Each row has a name. Each piece below is followed by the name of the row it came from, unless a question asks for something else. Each question is about the rows just above it. Places in a row count from 1.

[126  95 133 173 141 156] = G
[118 163  84 153 116 101] = Y
[125 117 154 106 132 126] = M
which: [118 163  84 153 116 101]	Y
Which row holds [126  95 133 173 141 156]?	G
[132] is at row and place	M, 5
[133] is at row and place	G, 3
key -> tag
[132] -> q_490
[125] -> q_105
[133] -> q_504
[154] -> q_972
[174] -> q_626
[173] -> q_688
[126] -> q_927
Join G by its entry at place 3:	q_504
Row and place of [154] in the named rows:	M, 3

[139 133 107 131 125 112 161 141 127 129  83  97 114 182 163 139  98 116
 151 169 133 116 114 137 147 135 120 152  94 125 158  91  96 106 148 101
 137 100  77 119 121 134 128 111 154 135 144 123 125  87 123 101 138 143
 148 150 138]  R
[138 149 135 167 137 120 138 109 127 127 129 116  94 143 136 124 107 103
 125 129 126 133 139 150 127 113 131 117  96 113 177 120 101  79 115 155
 186 154  88 104 118 137 136 111 151 136 154 141 147 162 135 110  83 137
 117 119 152]  S
[154 145 121 147 111 138 196 130 147 122 103  92  86 153 153 138 133  98
 143 118 143 145 122 139 139 145 126 130 116 137 123 133  98 146 136 128
 186  92  90 154  96 157 130 141 132 106 122 142 138 153 129 109 111 139
 149 149 102]  Z
Where in the named rows is [158]?	R, 31
[88] is at row and place	S, 39
which: [139 133 107 131 125 112 161 141 127 129  83  97 114 182 163 139  98 116
 151 169 133 116 114 137 147 135 120 152  94 125 158  91  96 106 148 101
 137 100  77 119 121 134 128 111 154 135 144 123 125  87 123 101 138 143
 148 150 138]	R
tags:
[120] -> q_293
[113] -> q_292
[119] -> q_92
[127] -> q_46
[112] -> q_231
The tag of R, keyed by place 6:	q_231
The row with [154 145 121 147 111 138 196 130 147 122 103  92  86 153 153 138 133  98
 143 118 143 145 122 139 139 145 126 130 116 137 123 133  98 146 136 128
 186  92  90 154  96 157 130 141 132 106 122 142 138 153 129 109 111 139
 149 149 102] is	Z

[146 149 153 158 163 167 171 175 175 177 177 175 173 170 167 105 163 158
 153 149 146 141 138 136 134 133 131 130 130 129 128 128 128 128 128 129
 129 128 124 129 129 131 131 131 135 137 140 142]  D
[164 168 170 175 176 177 177 176 174 170 166 161 158 152 148 143 145 141
 138 135 133 133 131 130 129 129 129 129 128 129 128 129 130 129 129 129
 130 131 123 133 134 137 140 143 147 150 154 160]  H
[129 129 128 128 129 128 129 128 128 130 129 131 132 133 135 117 138 140
 144 148 152 156 160 165 169 172 175 177 177 176 175 172 169 165 161 156
 151 147 135 143 140 137 134 133 132 131 130 129]  J
[154 160 165 168 172 175 177 176 177 175 173 169 165 161 157 174 152 148
 145 141 137 136 133 132 131 131 129 129 129 129 128 128 128 128 129 129
 129 130 127 131 133 133 134 136 141 143 146 151]  N
[147 151 155 161 165 169 172 174 177 176 176 175 172 169 165 124 160 156
 152 148 143 140 138 134 133 131 131 130 129 129 128 129 129 128 128 128
 128 129 132 130 130 131 132 133 135 138 141 143]  P
[132 134 136 138 142 144 148 153 158 162 166 170 173 175 177 136 178 175
 174 171 167 163 159 154 149 147 142 139 137 134 133 132 130 130 129 130
 128 128 123 129 128 128 128 130 128 130 130 131]  U
[131 129 129 129 128 129 128 128 128 128 129 129 130 131 131 135 133 135
 137 140 143 147 151 155 160 164 169 172 175 177 178 176 175 172 170 166
 161 157 127 151 150 145 141 138 135 134 131 131]  L
[164 160 154 150 146 143 139 136 134 132 131 130 130 129 130 103 128 128
 128 128 129 129 128 129 129 130 131 131 134 136 139 141 146 149 153 157
 162 167 124 170 173 174 176 176 176 174 171 169]  W
[172 176 177 177 176 175 171 168 164 158 155 151 146 143 139 115 137 135
 133 131 130 131 129 129 128 128 128 128 129 128 129 129 129 130 131 133
 133 136 129 138 142 145 148 153 157 161 167 169]  Q
Which row holds [129 129 128 128 129 128 129 128 128 130 129 131 132 133 135 117 138 140
 144 148 152 156 160 165 169 172 175 177 177 176 175 172 169 165 161 156
 151 147 135 143 140 137 134 133 132 131 130 129]?	J
which: [146 149 153 158 163 167 171 175 175 177 177 175 173 170 167 105 163 158
 153 149 146 141 138 136 134 133 131 130 130 129 128 128 128 128 128 129
 129 128 124 129 129 131 131 131 135 137 140 142]	D

[110 141 122 140 108] = X
[132 127 109 155 181] = C
[136 136 142 184 154] = B
[135  91 144  97 189] = E
[120 131 131 146 137] = A
[130 128 108 180 182] = K
[126 104 161  83 110] = V
[120 131 142 133 112] = T
[134 131 131 147 137] = F
[136 136 142 184 154] is in which row?	B
[128] is at row and place	K, 2
Row and place of [181] in the named rows:	C, 5

[144 131 128 115 116 144 100 135 146 113 148 153 132 125 117 138 127 137
 111 142 124 115 104 139 103 122 117 141 132 132 137 127 139 150 156 111
  81 136 109  97 113 155  87 124 143 135 145 128 129 100 135 107 153 125
 135 128 130 148  97 118 109 170 151 119]  mopet
[118 149 131 129 128 127 130 137 102 140 126 158 140 116 137 136 139 141
 143 119  99 150  89 117 104 151 140 111 106 146 108  76 136 140 106 140
 108  94 124 128 136 164 173 123 103 142 137 114 128 121 129 122 147 115
 130 126 134 140  92 172 165 112 112  99]  Mib
[118 149 131 129 128 127 130 137 102 140 126 158 140 116 137 136 139 141
 143 119  99 150  89 117 104 136 140 111 106 146 108  76 136 140 106 140
 108  94 124 128 136 164 173 123 103 142 137 114 128 121 129 122 147 115
 130 126 134 140  92 124 107 162 128 102]  seno
[118 149 131 129 128 127 130 137 102 140 126 158 140 116 137 136 139 141
 143 119  99 150  89 117 104 151 140 111 106 146 108  76 136 140 106 140
 108  94 124 128 136 164 173 123 103 142 137 114 128 121 129 122 147 115
 130 126 134 140  92 172 165 112 112  99] is in which row?	Mib
tags:
[140] -> q_165
[142] -> q_471
[136] -> q_898
[137] -> q_637
[126] -> q_243
[127] -> q_735
[141] -> q_223
Look up the entry of seno at place 18 in the table:	q_223

